In the data rows, the value 128 means zero.
Here are some points, one per row:
129 144 106 130 142 136 123 162 91 98 141 137 148 136 93 90 180 126 110 141 155 118 137 116 147 106 108 137 112 98 99 169 121 152 148 139 120 105 134 128 145 104 130 138 145 146 164 148 165 105 150 134 83 113 131
123 108 145 145 111 135 86 128 87 133 154 94 109 109 123 115 121 110 149 122 133 119 155 149 120 94 126 148 122 160 154 164 82 145 133 102 118 105 147 127 138 157 80 97 141 134 152 110 102 116 132 100 152 108 136
112 109 109 114 139 93 146 105 130 125 128 154 146 127 94 167 93 166 155 112 148 156 113 118 150 127 121 102 151 141 120 132 176 132 118 142 128 122 119 152 86 144 160 93 123 142 132 95 132 140 103 68 116 129 118
147 109 136 154 95 159 146 73 86 120 176 113 78 94 118 137 137 111 88 139 135 93 141 117 131 144 134 164 152 136 109 143 124 155 132 133 142 122 127 158 182 131 115 70 112 129 117 166 150 182 132 147 108 88 65
145 115 166 124 127 137 139 107 149 129 121 141 108 109 162 112 115 151 140 104 124 140 112 152 82 139 101 107 143 125 165 140 109 104 88 113 141 128 127 136 132 94 159 133 98 125 97 102 110 155 122 124 153 126 115
159 117 128 155 128 118 118 121 118 131 87 94 91 105 178 139 114 79 119 117 77 149 81 132 101 110 124 129 119 129 135 154 86 99 120 44 135 167 143 161 125 80 106 150 133 126 94 119 130 137 123 140 144 119 143
142 105 117 113 125 188 134 115 136 96 160 120 108 96 143 118 154 90 135 149 98 95 143 91 103 151 117 136 143 137 133 140 131 163 131 165 137 112 123 137 173 99 128 84 87 151 149 128 113 144 150 153 99 115 65
93 103 137 125 103 100 119 167 113 140 142 153 158 143 104 112 133 138 124 163 170 127 172 130 166 124 142 110 158 119 82 119 153 114 160 148 118 143 141 110 99 176 152 150 134 124 150 157 148 97 105 135 132 179 135
114 122 125 187 116 154 158 106 94 100 145 113 89 124 103 159 162 104 105 128 121 130 191 115 112 134 152 148 126 134 83 152 117 140 93 168 139 110 127 131 139 136 103 112 151 137 137 155 124 143 162 105 99 90 67
126 135 134 145 127 159 108 146 109 101 116 83 135 116 107 129 136 128 96 110 156 126 133 132 164 124 115 138 124 138 133 147 110 128 151 106 114 147 94 113 132 140 109 181 148 81 168 181 123 112 139 123 125 104 150
79 124 128 77 158 98 151 149 144 112 146 137 148 154 102 70 168 130 150 149 146 132 127 134 174 134 135 150 105 95 99 108 143 136 168 154 102 142 118 99 121 115 139 92 120 118 112 142 123 70 138 163 101 108 143
149 92 106 143 78 164 146 70 107 115 123 122 113 126 99 129 162 102 116 106 95 109 178 114 127 128 179 136 168 124 130 123 171 157 125 153 138 134 102 129 184 117 100 83 94 126 141 152 140 167 152 114 77 112 67
104 194 120 90 151 81 143 156 124 170 137 136 193 156 124 94 125 154 112 149 145 153 102 142 143 111 134 115 134 133 161 72 144 126 168 139 113 125 147 138 70 130 143 144 136 122 82 110 125 94 123 138 150 173 166
124 109 123 119 146 100 112 128 169 155 102 176 122 150 82 161 125 144 129 83 134 135 149 109 129 161 142 118 136 128 107 86 172 170 99 148 161 126 143 142 139 125 143 121 127 134 134 123 125 140 129 118 140 123 109
136 89 101 136 96 184 138 110 126 135 136 121 117 99 89 140 127 160 138 126 135 127 120 157 116 123 131 134 127 145 86 119 147 175 84 165 140 104 137 115 151 152 147 85 139 140 138 123 126 141 146 137 129 113 114
158 111 105 154 83 149 109 123 104 129 130 99 98 115 162 142 128 113 137 130 87 98 115 116 144 85 109 160 142 158 163 105 103 137 153 102 101 93 139 152 132 102 118 133 122 151 140 161 145 147 126 145 150 120 128
152 178 124 138 162 117 131 132 117 138 107 135 134 137 162 128 118 105 124 169 127 130 91 148 97 142 131 135 97 101 135 168 124 121 169 83 111 146 118 135 129 89 92 151 120 110 98 87 94 100 99 150 159 174 170
106 100 149 111 125 135 114 113 174 164 113 141 114 118 124 134 115 175 170 112 94 155 122 136 99 147 135 137 141 124 115 93 130 104 118 163 125 136 154 124 99 155 161 148 131 144 120 122 111 166 140 107 139 149 134
98 123 130 122 131 161 122 131 155 134 130 138 152 141 76 91 119 146 145 154 130 110 175 125 177 116 130 170 152 111 129 120 118 113 155 155 118 120 100 108 112 168 171 154 137 154 133 137 160 94 112 173 98 99 124
124 131 150 129 156 128 108 146 115 124 147 128 139 150 119 140 160 126 90 115 136 131 161 133 162 155 164 137 126 145 110 72 146 139 126 152 156 105 99 159 113 154 152 127 173 122 130 115 116 147 142 102 132 147 169
130 160 112 135 132 99 130 131 128 98 115 126 110 112 170 136 99 114 95 135 143 131 69 119 128 94 98 111 122 128 115 149 92 86 158 105 129 149 147 107 108 82 131 168 127 121 118 121 128 106 116 118 148 129 180
86 118 135 133 141 110 133 158 176 171 105 184 189 151 123 160 99 164 131 100 113 147 143 155 108 147 132 97 108 134 177 97 183 116 93 157 128 120 160 109 107 128 158 104 82 128 101 88 140 134 99 153 115 164 121
167 142 110 132 143 138 127 152 132 88 150 102 122 141 133 132 154 120 125 162 146 167 140 89 153 130 120 149 131 150 111 154 99 128 139 131 113 139 117 131 175 133 98 168 179 103 170 157 151 91 112 159 157 125 124
129 162 129 117 100 155 123 113 132 139 150 110 130 119 129 121 123 147 134 123 134 109 150 128 130 159 116 142 113 137 127 129 159 141 98 128 135 107 135 106 163 132 128 149 107 131 146 114 136 137 111 112 121 145 92
79 162 113 94 156 67 132 149 139 128 127 105 167 154 117 168 97 125 136 135 158 106 134 118 124 123 100 83 121 145 129 113 128 59 138 103 118 122 105 115 83 127 121 155 138 120 148 143 131 114 127 147 144 137 144
167 147 159 145 158 99 162 154 130 143 78 130 136 171 171 140 128 108 131 136 132 168 87 137 95 93 141 90 73 87 144 145 92 100 135 81 146 152 141 115 95 161 90 156 121 119 82 117 113 90 138 81 141 172 146
137 105 119 155 101 129 136 68 159 128 123 145 90 110 162 143 121 161 161 117 118 133 111 158 113 143 130 125 147 124 124 121 139 146 110 108 143 135 144 142 134 137 149 124 139 117 107 104 123 155 116 71 137 119 119
68 118 88 87 128 113 166 157 150 135 139 161 170 123 138 152 140 160 118 92 89 124 87 121 104 156 123 120 98 87 172 116 150 121 98 165 149 148 143 128 91 156 126 93 86 113 109 93 128 171 104 142 130 136 164
197 142 176 113 160 111 99 138 109 160 112 108 123 182 122 74 129 82 151 147 163 91 131 112 172 86 161 109 137 159 116 129 63 156 121 113 94 142 88 128 133 149 115 130 176 150 157 163 146 129 132 146 90 124 114
137 156 146 133 126 149 103 131 133 145 91 168 145 94 175 148 76 100 117 101 119 149 79 164 75 148 124 89 115 110 160 138 130 89 108 116 134 121 147 111 120 86 124 100 106 121 110 75 109 140 162 94 120 139 160
149 137 143 114 123 102 104 130 133 87 138 95 86 108 165 86 110 130 139 144 108 112 120 97 121 134 93 140 127 125 142 153 125 117 132 88 121 140 102 123 157 108 120 178 133 129 134 158 100 108 126 171 179 89 154
These points spread out most along one direction. Take the direction at right angles to it along which they spread out most. Go by this last direction. Where along it does each point below lie, from 0 to 99? 50 is the average, and the first point above lies past it. One standard deviation of the points above along it is 16.
106 100 149 111 125 135 114 113 174 164 113 141 114 118 124 134 115 175 170 112 94 155 122 136 99 147 135 137 141 124 115 93 130 104 118 163 125 136 154 124 99 155 161 148 131 144 120 122 111 166 140 107 139 149 134 31
197 142 176 113 160 111 99 138 109 160 112 108 123 182 122 74 129 82 151 147 163 91 131 112 172 86 161 109 137 159 116 129 63 156 121 113 94 142 88 128 133 149 115 130 176 150 157 163 146 129 132 146 90 124 114 72
112 109 109 114 139 93 146 105 130 125 128 154 146 127 94 167 93 166 155 112 148 156 113 118 150 127 121 102 151 141 120 132 176 132 118 142 128 122 119 152 86 144 160 93 123 142 132 95 132 140 103 68 116 129 118 28
136 89 101 136 96 184 138 110 126 135 136 121 117 99 89 140 127 160 138 126 135 127 120 157 116 123 131 134 127 145 86 119 147 175 84 165 140 104 137 115 151 152 147 85 139 140 138 123 126 141 146 137 129 113 114 33
126 135 134 145 127 159 108 146 109 101 116 83 135 116 107 129 136 128 96 110 156 126 133 132 164 124 115 138 124 138 133 147 110 128 151 106 114 147 94 113 132 140 109 181 148 81 168 181 123 112 139 123 125 104 150 69
79 162 113 94 156 67 132 149 139 128 127 105 167 154 117 168 97 125 136 135 158 106 134 118 124 123 100 83 121 145 129 113 128 59 138 103 118 122 105 115 83 127 121 155 138 120 148 143 131 114 127 147 144 137 144 55
93 103 137 125 103 100 119 167 113 140 142 153 158 143 104 112 133 138 124 163 170 127 172 130 166 124 142 110 158 119 82 119 153 114 160 148 118 143 141 110 99 176 152 150 134 124 150 157 148 97 105 135 132 179 135 44
137 156 146 133 126 149 103 131 133 145 91 168 145 94 175 148 76 100 117 101 119 149 79 164 75 148 124 89 115 110 160 138 130 89 108 116 134 121 147 111 120 86 124 100 106 121 110 75 109 140 162 94 120 139 160 46
130 160 112 135 132 99 130 131 128 98 115 126 110 112 170 136 99 114 95 135 143 131 69 119 128 94 98 111 122 128 115 149 92 86 158 105 129 149 147 107 108 82 131 168 127 121 118 121 128 106 116 118 148 129 180 71
